One vector is turned by the same rotation once a step. Each row is the vector after some number of steps, and that number follows the row.
The counts run from 0 to 286.
[125 132 171  77  98 117 122 135 128 121 139 107 165 109 173 136 134 136
 157 157 181 166  94 157 147 134 142 148 136 120 121 160 131 130 117 111
 102 155 159 145 119 166 176  99 105 147 169  73 117 121  94 140 127 125
 106 139 138 116 139 109  96 155  44 138  87 156 173 126 134 150 132 142
 144  87]
124
[127 149 146  92  94 104 102 103 177  98 129 124 125  97 167 127 126 124
 111 164 189 145  90 148 149 140 128 166 140 115 132 155 128 107 133 118
  97 167 169 136 132 120 154 129 104 166 175 124 144 120 117 116 152 126
  98 136 151 122 127  82 118 130  65 119  85 146 164 140  95 115 164 128
 150  60]
254
[152 115 170 112 100 123  98 117 168 105 135 110 134  92 185 158 145 137
 117 173 172 161  85 143 149 139 145 137 102 155 136 163 112 101 149  87
  73 120 180 139  92 132 191 117 140 148 137 111 110 111 106 119 118 107
 137 142 139 105 152  99  98 114  89 156 116 148 154 163 139 112 154 145
 143  86]
234
[116 162 165 111 116 136 113 128 136  96 129 140 153  96 162 147  94 117
 137 129 164 137 131 196 131 135  87 131 125 131 151 135 118 116 136  98
  87 153 165 148 138 128 161 149 130 164 159 138 128  91 109 156 125 137
 148 175 139 103 160  78 113 128  49 154 137 151 158 154 112 126 175 137
 146  63]
248
[115 144 169 107  96  74 103 157 147 120 149 110 153 113 145 135 131 117
 127 167 181 130  80 172 159 131 107 135 130 135 128 167 122 117 111  76
  99 120 161 165 108 151 165 139 120 121 120 104 103  83 113 121 116 108
 119 153 124  87 119  80 114 125  54 160 124 164 170 139 132 130 113 161
 139  91]
69
[105 158 169 127 120 103 143 141 134 105 113 119 140  96 156 145 117 123
 120 156 177 122 122 146 135 184  99 121 147 110 150 177 138 107 117 113
 126 156 117 137 100 123 183 106 138 149 147 112  87  49 123 105 112 142
 112 154 131 119 148  82 121 113  63 144 118 142 184 139 113 139 156 111
 161 106]
17
[134 134 185 110 159  93  94 136 132 108 112 114 160  82 134 125 142 112
 113 131 148 141  93 168 144 144 126 131 131 111 155 122 121 120 131  83
  79 153 190 157  94 157 195 138 121 144 135 114 106 109 119 147 142 126
 137 156 143 118 140  74 109  99  79 155 133 138 189 156 109 118 128 135
 174  77]
61
[128 151 171 107 162  84 119 145 140 104 129 120 146  70 137 124 132 107
  96 151 161 127  97 152 146 163 131 144 175 112 156 121 127 119 129 107
  90 145 165 148 107 148 190 142 131 139 133 125  98  82 121 103 147 117
 141 145 134 130 116  82 120  92  81 144 115 140 185 160 101 111 142 131
 170  69]
63
[116 177 144 110 116 120 148 130 151 128 127 113 131  86 176 141 120 131
 118 149 184 150  95 146 116 175 128 132 160  99 142 184 124 114 103 132
  91 161 146 123 103 133 179 105 132 146 161 132 144  67  92 119 129 146
 134 184 130 140 134 109 130 113  63 111  99 141 172 117 106 130 147 130
 165  87]
174
[136 124 186  94 135 141 108 105 127 103 113 100 179 103 155 138 150 142
 134 149 141 177  95 131 129 148 131 146 128 136 116 148 131 130 131 106
  81 147 164 134 116 173 196 125 121 158 155  94 134 108  94 145 141 126
 126 165 146 122 156  96  70 167  75 126 124 146 160 151 119 138 148 128
 167  83]
281
[ 77 165 172 126 102 122 109 143 137 115 142 111 165 122 180 160 110 170
 122 158 183 153 123 155 115 122 113 132 137 131 139 171 138 139 117  78
 105 131 152 169 114 118 185 123 141 141 158 141 128  87 140 117 117 138
 145 150 127 118 166  73 146 140  62 129 117 140 152 131 126 125 130 124
 158  67]
168
[115 151 170 116 103 133 111 128 150  86 123 123 131 109 154 148 104 107
 135 137 180 136 115 184 143 138  85 127 118 136 151 150 116 121 139  81
  94 155 157 152 137 119 160 145 128 156 151 118 122  91 108 154 120 143
 138 177 135  92 149  83 101 137  44 154 137 146 157 159 114 137 172 147
 124  74]
247
[129 142 145 111 120 134 140 139 131 139 156 111 139 101 174 130 102 122
 107 151 166 145 100 197 122 145 141 152 148 145 130 141 135 104 128 108
  77 131 164 128  92 150 151 145 133 143 150 136 127  97 107  94 121  85
 148 141 131 119 141  92 121 114  55 156 116 169 158 132 130 116 138 145
 169  50]
75
[115 138 173  92 104 133 110 121 136 103 144 111 169 106 175 141 129 144
 124 177 155 165 114 154 129 135 130 149 140 133 100 125 119 141 119  99
  91 129 141 153 144 170 174 144 142 156 164 131 152 100 110 161 149 122
 127 151 141 120 161 113  90 196  74 113 109 150 169 154 128 122 141 137
 182  73]
278
[149 156 187  84 123 120 100 137 128 113 149 135 135 106 183 136 130 136
 144 157 182 150  81 150 143 124 101 150 128 124 125 145 135 130 122 116
 100 151 145 154  93 137 161 123 146 180 149  92 116 101 105 110 110 144
 116 121 148 144 120  87  83 131  48 126  89 141 139 130 118 149 138 140
 123  64]
264
[ 95 157 165 116 106 142 142 131 116 112 124  97 137 104 168 146 104 143
 122 148 166 153 110 173 105 156 121 110 115 115 134 154 130 129 105 101
 109 161 161 147  92 141 185 112 151 150 183 130 142  94 113 160 139 141
 128 173 148 136 189  96 130 141  58 139 127 144 173 136 118 142 133 130
 176  82]
27
[131 157 154 126 102 138 134 109 158 153 141 137 130 111 156 130 152 127
 108 148 175 168 124 151 126 149  92 129 117 115 129 153 125 132 134  85
  82 141 166 132  77 166 193 113 122 159 157 137 106  98 110 114 114 117
 124 138 164  93 119 102  85 125  61 134 108 141 171 122 127 127 149 161
 166  82]
154
[116 157 168 125 104 116 103 123 171  76 117 119 131 112 156 142 105 111
 126 136 193 139 105 176 150 124  96 140 135 145 143 160 117 117 143  94
 102 138 139 160 145 119 152 147 127 145 150 114 119 102 119 137 122 137
 141 166 136  84 146  76  95 139  42 148 121 149 149 170 113 137 179 150
 127  72]
246
[110 160 164 136 144 126 133 103 152 108 127 133 146 106 148 141 144 141
  82 154 157 145 120 122 126 164  97 128 147 125 141 155 133 121 127 108
  78 142 150 128 102 138 202 124 151 159 145 155 125  53 133  91 131 118
 140 160 152 119 153  93  87 129  73 108 128 130 153 159  98  99 166 136
 166  67]
8
[111 160 162 136 135 130 118 106 146 119 115 148 171 113 150 131 136 136
  80 142 149 145 127 139 123 160  90 129 133 114 135 159 130 126 125  96
  81 134 146 133 102 141 187 141 135 163 141 158 119  60 129 122 135 124
 138 175 155 113 158  81  98 143  67 105 135 139 163 160 104  93 156 141
 185  77]
7
[120 137 178  83 128  94 116 136 138  79 138 120 140  99 165 149 131 127
 119 186 158 117  80 147 139 161  95 151 138 120 136 162 142 104 131 127
 115 158 156 125 127 122 165 134 145 174 160 115 109  67 129 114 140 138
  93 147 157 136 164 104  93 150  67 121 126 152 163 174 105 115 152 141
 150  81]
259
[123 176 181 120 122 101 109 147 148  89 106 110 155  80 147 128 120 116
 121 150 172 130 101 169 137 152 117 108 144 115 146 147 105 126 116  85
 118 151 127 178 106 138 185 126 154 158 134  98 115  99 110 171 134 155
 135 169 120 132 145  94  98 136  88 146 109 133 176 159 106 162 148 110
 183 120]
192
[112 142 178 112 111  89 109 156 134 128 136 128 169 125 154 135 119 114
 118 143 176 131  93 190 157 131 111 130 126 131 126 162 117 115 120  80
  95 115 159 162 115 156 151 149 115 128 131 119  97  81 121 134 112 106
 129 149 131  92 131  73 127 125  49 159 127 166 174 146 133 124 112 165
 157  86]
70
[123 121 188 119 153 139 110 147 126 110 123 122 178  89 176 155 132 134
 126 126 145 169 131 160 132 148 126 132 162 124 129 121 128 147 139  87
  90 128 147 161 109 159 206 134 145 152 143 116 109  90 125 134 120 129
 160 150 138 130 164 104  97 157  75 124 131 135 169 161 123 117 143 120
 187  74]
138
[111 164 162 121 116 101 144 140 136 117 142 122 146  95 166 141 113 134
 121 163 167 117 122 158 118 183  82 117 148 114 152 178 141 118 119  95
 120 161 134 144  92 130 174 120 138 157 145 116  90  54 113 110 113 147
 116 155 134 125 150  92 107 124  68 150 123 154 175 129 108 146 142 105
 165 109]
18
[129 178 160 102  80 122 119 110 170 118 152 147 140 103 189 128 110 113
 117 170 180 126 127 181 140 158 103 146 117 137 118 148 104 110 129 108
 102 135 141 153 134 142 133 150 141 167 158 149 125  86 104 149 122 128
 118 127 152 113 136 100  94 152  66 135  97 159 161 149 112 127 166 152
 166  94]
100
[121 186 138 102 101 116 142 132 151 145 147 118 131  88 185 141 119 136
 120 170 178 147  95 148 109 166 115 130 151 100 138 177 114 116 110 119
  96 157 159 132  97 135 178  99 139 158 159 147 140  68  93 130 135 141
 118 171 134 137 142 119 125 121  77 118 102 143 168 116 113 131 143 126
 166  95]
175
[ 95 143 155 121 113 107 125 133 164 118 133 129 186 104 158 149 133 130
 113 162 172 150 145 155 149 154 107 141 166 128 130 160 114 130 123  88
  99 118 135 151 150 167 181 134 117 127 143 148 101  62 127 133 130 121
 129 156 128  88 138  97 112 167  75 125 120 156 186 157 123 104 152 141
 185  97]
147
[145 177 148  99  99 107 115 110 183 110 135 138 152  87 185 124 113 114
 110 149 179 124 109 165 144 167 121 163 150 141 133 182 119  95 132 131
  94 148 142 134 124 120 132 142 117 158 135 110 117  86  90 105 117 127
 133 159 131 121 120  91  94 122  61 131  97 158 151 146  97 135 176 115
 150  92]
97
[119 140 185  79 125  79  89 134 135  77 120 109 163 104 154 130 125 137
 134 156 175 128  84 144 142 142 101 154 147 116 138 157 143 131 134 101
 120 161 150 162 139 132 171 134 118 161 149  77 105  90 125 131 141 149
 110 150 140 124 146  82  95 156  64 117 122 141 154 153 105 153 137 111
 136  91]
115
[114 163 165 117  99 104 143 137 164 100 140  81 146  72 155 133 130 128
 128 181 178 139 107 175 145 145 167 117 142 142 146 154 113 113 115  99
 115 135 134 159 118 149 183 110 153 140 153  95 111 128  94 145 132 121
 135 160 118 128 141 112  93 136  91 172  81 159 184 151 127 153 156 123
 173 107]
47
[126 151 160  97 106 124 119 129 153  98 144 101 126  94 173 122 126 115
 122 166 186 164  94 151 138 135 115 149 165 122 108 121 116 142 113 115
  98 132 115 155 141 175 160 136 151 148 160 120 157  91  98 142 141 131
 132 170 148 123 137 119  76 186  65 101  99 143 170 142 117 139 156 149
 163  76]
276
[117 147 167 105 134  99 154 125 125 107 131  88 155  88 125 130 142 130
 111 179 143 137  99 147 130 169 145 131 125 129 146 136 135  97 120 116
  92 159 174 136 105 160 193 115 138 141 167 105 112 106 103 133 160 102
 110 161 133 121 150  92  97 119  80 167 105 155 188 160 115 132 145 141
 170  82]
204
[150 140 181  93 149 117 119 110 151 103 117 126 154  81 168 120 159 120
 107 142 157 163 116 122 151 169 137 160 158 115 122 127 122 127 131 127
  78 140 143 134 108 168 194 113 131 151 146 103 116  93 100 111 132 126
 140 138 152 141 118  98  77 136  82 107 104 130 173 149 101 117 161 127
 172  76]
284
[135 158 174 106 111  77 119 148 148 127 148 127 132 104 149 101 135 109
  84 171 181 126  91 170 148 141 117 133 133 106 115 121 110 133 115  86
 110 129 153 169  85 171 159 141 147 153 134 126  99  97 128 124 133 114
 119 119 158 132 123  86 103 126  78 140 105 154 178 152 114 125 107 150
 185  95]
210
[109 132 173  88 123  93 113 136 140  80 131 139 148 104 170 152 125 114
 108 174 165 118  91 158 151 163 112 157 131 112 134 151 132  98 122 122
 119 155 153 133 135 121 164 141 134 168 167 131 110  74 141 133 145 133
  94 137 158 133 167  93 111 142  62 115 110 158 171 180 104 103 153 142
 162  77]
258
[126 165 158 132 112 135 144  99 164 140 133 124 132 118 142 121 149 132
 105 148 171 170 120 135 134 150 101 145 135 129 134 166 134 120 135 102
  78 142 156 121  82 160 186 109 121 149 154 119 106  92 103  92 109 107
 133 155 164  95 120  97  79 133  54 128 113 146 163 124 113 126 163 155
 157  72]
153
[123 165 180  86 103  84 109 140 153 105 134 113 128  94 179 139 140 135
 107 177 186 142  78 135 134 148 120 118 130  99 125 149 104 134 102  95
 110 139 154 173  97 146 181 116 165 148 143 132 128  91 121 167 138 158
 125 163 155 147 152 108 116 136  99 102 108 133 169 148 109 134 125 132
 171 113]
35
[134 163 140  90  99 128 107 110 152 118 152 128 144  86 173 134 108 140
 132 160 157 145 109 173 118 143 107 161 136 125 147 147 139 121 146 103
  76 179 192 140 120 123 159 129 108 180 169 140 145 117  98 135 147 127
 117 143 141 123 135  89 113 121  71 145 109 150 156 126 115 127 157 114
 158  53]
252
[125 158 163 120 120 106 127 123 160 110 148  82 123  97 128 121 149 135
 103 188 164 153  98 158 124 124 121 133 133 140 140 106 120 131 124  69
  88 139 174 174 108 164 189 143 166 156 149 134 138 122 116 136 151 111
 137 155 148 107 134 107  79 145  89 152 114 148 166 159 120 136 150 151
 162  71]
56
[134 179 169 129 111 129 125 120 159 102 140  95 133  84 175 130 140 151
 108 170 174 151  91 142 118 131 142 122 136 140 143 149 122 125 118 102
 102 149 144 157  76 121 193 110 175 172 146  98 129 126 109 114 121 131
 147 142 131 158 140  97  87 127  93 139  83 137 148 141 113 155 155 106
 166  84]
187
[117 167 164 128 114 126 111 105 154 135 153 142 162 110 172 140 142 174
  96 164 165 148 135 123 131 155 112 142 124 132 141 159 135 121 130  85
  78 136 163 156  86 127 206 121 133 168 148 145 115  97 139  96 122 123
 132 115 141 121 138  66 108 120  85 131 100 139 149 126 117 108 141 113
 172  68]
11
[117 140 164 111 103  64 114 148 161 114 152  97 140 107 150 124 133 124
 114 183 186 129  76 156 160 127 121 146 144 140 140 168 126 105 116  77
  99 120 150 164 117 141 162 137 127 120 128 107 101  86 122  99 125 109
 125 145 124  94 109  78 113 123  67 152 111 161 164 144 123 132 121 143
 135  79]
68
[158 140 176  92 134 115 115 116 148 122 131 133 148  71 168 130 163 113
 113 158 159 165 117 123 139 174 122 151 154 118 126 121 116 133 131 114
  82 144 154 143 107 182 197 113 140 158 142 108 110  85 102 122 136 135
 133 136 150 133 115 111  73 142  92 116  98 126 179 139 109 128 158 124
 175  92]
285
[116 150 170 131 101 113 113 108 170 117 127 125 146 106 156 142 144 152
 119 163 189 158 107 111 145 147 112 132 121 117 150 180 129 111 127  83
  97 144 144 156  92 122 217 101 129 158 147 108 105 101 130  99 115 133
 115 126 142 106 131  62 114 112  66 144  92 134 155 127 116 126 145 115
 143  84]
13
[136 139 182 107 141 107 123 152 122 113 128  81 135 101 149 123 113 121
 118 134 172 148  82 176 126 135 126 131 148 134 138 135 141 135 128  90
  87 141 155 159  82 158 170 129 142 130 126  84 121 101  98  99 114 108
 162 167 134 124 134  78 105 112  46 161 136 153 151 130 119 149 119 123
 135  66]
217
